(in the rows, 128 means zero)
Rotation paths and how fast each direction turns (degrees each step):
Each turn is a multiple of 5 degrees from 10 to 175, or 0.
Each row of a path follows its step; steps can be skipped.
path 1
step 0: [131 132 129 130 129 129 117 133 138 134 138 120 140 133 137 127 127 125
 133 134 121 122 135 129 129 125 123 125 122 123]
step 1: [119 138 135 126 131 131 129 140 132 136 125 124 134 130 127 120 123 128
 119 125 126 127 124 136 132 121 128 136 118 128]
step 2: [120 126 133 118 122 132 118 128 137 130 120 123 128 130 134 127 131 128
 134 133 141 132 120 130 140 128 130 131 130 133]
step 4: [120 128 119 134 130 136 131 136 136 129 130 134 128 136 119 131 129 126
 132 135 131 117 127 131 128 133 128 129 115 135]
step 5: [118 121 130 129 122 129 127 132 129 127 132 130 121 130 127 120 123 131
 127 114 133 126 130 138 137 133 131 120 126 139]
step 6: [120 128 118 120 123 121 122 131 124 132 125 126 114 124 124 129 126 129
 136 123 133 128 127 123 131 131 122 119 123 119]
step 7: [121 129 122 123 124 123 137 128 129 125 140 129 128 136 126 130 134 115
 136 124 129 128 138 133 123 130 129 128 126 118]
step 9: [128 114 136 128 122 124 117 127 134 124 125 127 129 128 124 134 130 128
 133 119 125 127 121 135 125 137 122 124 132 117]
step 10: [136 123 126 128 135 122 122 122 126 138 131 124 122 132 119 127 128 123
 127 125 128 129 128 139 122 119 132 130 124 114]
step 11: [133 124 116 133 132 129 124 129 129 130 131 128 136 130 136 135 127 126
 134 123 128 134 125 136 130 130 129 147 120 126]
Speeds:
[131 128 131 125 129 125 127 129 129 130 125 125 130 129 129 129 129 130
 128 127 124 126 130 130 128 129 130 132 129 125]
35
path 2
step 1: [130 136 126 136 132 119 135 135 127 126 128 117 125 134 132 133 129 120
 123 133 122 124 122 128 127 126 120 131 131 121]
step 2: [123 131 126 127 118 121 126 125 132 125 122 123 135 130 118 128 125 138
 126 124 135 124 119 124 136 122 126 132 127 124]
step 4: [121 136 117 123 127 116 132 127 131 130 121 131 129 124 125 131 127 135
 116 124 130 125 120 130 131 121 125 129 129 127]
step 6: [126 136 122 133 131 108 137 130 122 129 120 127 124 129 127 132 130 128
 124 128 123 128 125 128 126 121 127 130 128 125]
step 7: [130 137 133 132 117 127 128 122 134 122 125 117 137 134 126 127 125 131
 122 126 132 128 122 131 131 129 128 133 131 118]
step 8: [126 125 127 132 128 117 135 136 124 131 120 120 119 130 117 131 124 128
 133 133 125 120 123 129 128 124 129 136 124 124]
step 9: [123 139 120 123 122 125 129 125 131 128 128 123 134 127 125 127 129 132
 117 134 132 125 121 136 129 129 128 125 134 116]
step 10: [129 125 131 127 125 127 133 129 134 133 118 121 122 126 123 131 119 132
 126 123 124 122 122 135 127 127 134 143 124 129]
step 11: [125 138 121 129 128 113 133 123 122 130 131 128 126 129 129 128 131 135
 123 133 127 128 128 139 120 126 132 129 133 120]
step 12: [133 134 135 131 124 124 130 123 137 127 113 118 130 128 129 130 125 126
 120 122 126 132 123 128 130 127 136 135 128 125]
Speeds:
[127 127 130 130 126 128 126 128 130 132 130 129 127 129 127 129 127 131
 134 127 130 127 128 127 126 129 129 132 125 127]
140
[125 125 125 122 127 129 127 127 130 129 128 124 128 128 128 130 127 128
 130 128 128 125 127 130 126 128 127 125 127 129]
60
path 3
step 0: [126 127 133 121 124 118 131 130 119 124 131 124 128 129 127 135 135 129
 134 115 129 128 124 120 132 130 136 129 119 133]
step 1: [128 134 134 128 123 121 132 128 133 133 129 123 142 122 128 129 131 122
 136 129 120 137 129 132 135 127 135 126 123 136]
step 2: [123 130 131 125 134 125 128 121 131 132 131 121 125 130 126 136 124 127
 135 122 131 126 135 122 140 127 142 121 124 128]
step 4: [129 134 136 128 132 122 134 133 135 120 125 123 134 127 125 136 137 126
 128 125 133 124 131 129 134 136 140 131 122 126]
step 5: [131 128 138 118 119 126 131 126 139 130 119 121 125 130 131 131 131 125
 131 126 132 133 126 125 132 124 137 121 129 136]
step 6: [119 128 138 128 124 113 127 121 126 119 120 125 132 126 127 133 125 120
 133 128 131 129 134 122 135 134 131 126 129 126]
step 7: [127 127 133 130 126 121 133 138 126 137 122 118 128 126 141 134 135 126
 134 128 131 131 127 123 132 133 137 125 127 125]
step 9: [129 122 127 134 132 120 125 132 137 126 120 125 134 122 129 131 125 126
 135 126 127 137 124 125 140 127 140 123 131 133]
step 11: [132 124 131 126 124 116 123 129 132 128 120 131 134 121 132 130 137 125
 134 115 132 127 127 128 127 128 135 125 118 126]
step 12: [125 134 128 125 121 124 122 126 140 127 128 117 134 130 125 131 136 124
 133 129 128 137 131 128 136 131 138 134 127 121]
Speeds:
[128 129 129 129 126 128 129 134 125 127 129 130 130 129 131 129 133 130
 127 127 126 125 129 129 125 128 129 127 125 126]
100
